Look-ups in named tables: a row name and a column name give one cell, copied from the table.

rigo =
	bodib	laguka	tosu
nin	5.71	5.56	7.08
vof	1.95	1.56	5.71
zar	3.41	3.80	2.39
birudu	6.14	6.00	5.15
paga	2.08	2.16	5.63
gerazig	2.55	2.35	5.84
zavikof	7.14	6.89	5.36
zopaker	3.33	3.05	6.14
bef	8.68	8.89	5.52
zam	6.89	6.79	5.67
rimidim	2.70	2.76	4.93
kisodu	5.05	5.14	4.82

zopaker, tosu -> 6.14
zavikof, bodib -> 7.14
zam, bodib -> 6.89
zam, tosu -> 5.67
rimidim, bodib -> 2.70
birudu, tosu -> 5.15
zar, bodib -> 3.41
zavikof, laguka -> 6.89
vof, bodib -> 1.95
zopaker, bodib -> 3.33
zar, laguka -> 3.80
vof, laguka -> 1.56
paga, tosu -> 5.63
zar, tosu -> 2.39
bef, tosu -> 5.52
birudu, laguka -> 6.00

dopul.tsv
	gim	zovam	dimade
ludev	4.18	-3.84	0.34
gepeluf	5.27	1.61	-2.10
fozati	3.88	3.68	1.31
bivipif	-3.91	-0.84	-0.28
retunis	3.35	-4.46	0.58
vaz	2.12	1.43	5.16
sakovi	4.29	-5.47	1.36

dimade of fozati: 1.31
gim of bivipif: -3.91
gim of gepeluf: 5.27
zovam of retunis: -4.46
zovam of sakovi: -5.47
dimade of bivipif: -0.28
zovam of gepeluf: 1.61
zovam of vaz: 1.43
gim of vaz: 2.12
Row with the largest dimade: vaz

fopavu.csv
,nodi,zef,tal
puvipem,55.924,91.959,46.957
zupufo,65.011,81.525,8.241
mazudo,55.111,36.179,22.058
lazur,46.084,39.805,49.882
ris,91.753,48.394,56.020
zap,74.572,14.860,26.713
tenula,52.137,54.426,74.172
vebu,71.297,19.550,20.687
kugolo,45.872,62.415,65.594
feg,22.172,65.817,45.561
nifivu,59.580,24.845,39.494
non,47.016,64.459,61.697

What is the zef of feg in fopavu?
65.817
What is the nodi of lazur in fopavu?
46.084
What is the nodi of feg in fopavu?
22.172
What is the tal of mazudo in fopavu?
22.058
What is the tal of tenula in fopavu?
74.172
What is the tal of ris in fopavu?
56.020
What is the zef of nifivu in fopavu?
24.845
What is the zef of kugolo in fopavu?
62.415
What is the nodi of puvipem in fopavu?
55.924

fanin:
,gefi,biz,dul,bof,fud,bag
gokuru,140,81,52,141,160,154
lemo,87,129,199,141,189,115
tozefuv,118,163,14,141,100,138
sil,129,149,171,139,141,153
lel,105,179,246,133,115,130
vuveke,120,171,176,113,148,116
tup,205,152,184,162,158,126
lun,171,98,220,164,147,125
zisi,132,68,166,154,144,145

What is the biz of zisi in fanin?
68
What is the bof of tup in fanin?
162
What is the biz of tozefuv in fanin?
163
What is the bag of tozefuv in fanin?
138
What is the gefi of lemo in fanin?
87
What is the bag of lun in fanin?
125
What is the bof of lemo in fanin?
141
Which row has the largest dul? lel

komu:
,nol,tasulis,sodamus,nodis,bar,mul
pef,6025,9321,-1712,-8212,7782,-593
kigu,-5768,5467,-7959,7744,5546,7606
solef,-5212,2595,-3941,9238,-4203,6165
pib,9383,2249,-2242,-1479,-2658,60
sev,-1343,8646,-9194,5615,-6885,4882
bokegan,3842,-493,-2805,-5725,3632,-8667
ralonuv,4680,-3187,-1349,4180,-8719,8810

bokegan, sodamus -> -2805
sev, tasulis -> 8646
pef, mul -> -593
solef, tasulis -> 2595
ralonuv, bar -> -8719
sev, nodis -> 5615
kigu, mul -> 7606
pib, nodis -> -1479
ralonuv, tasulis -> -3187
bokegan, mul -> -8667
solef, sodamus -> -3941
sev, bar -> -6885
sev, sodamus -> -9194
solef, nodis -> 9238
solef, nol -> -5212

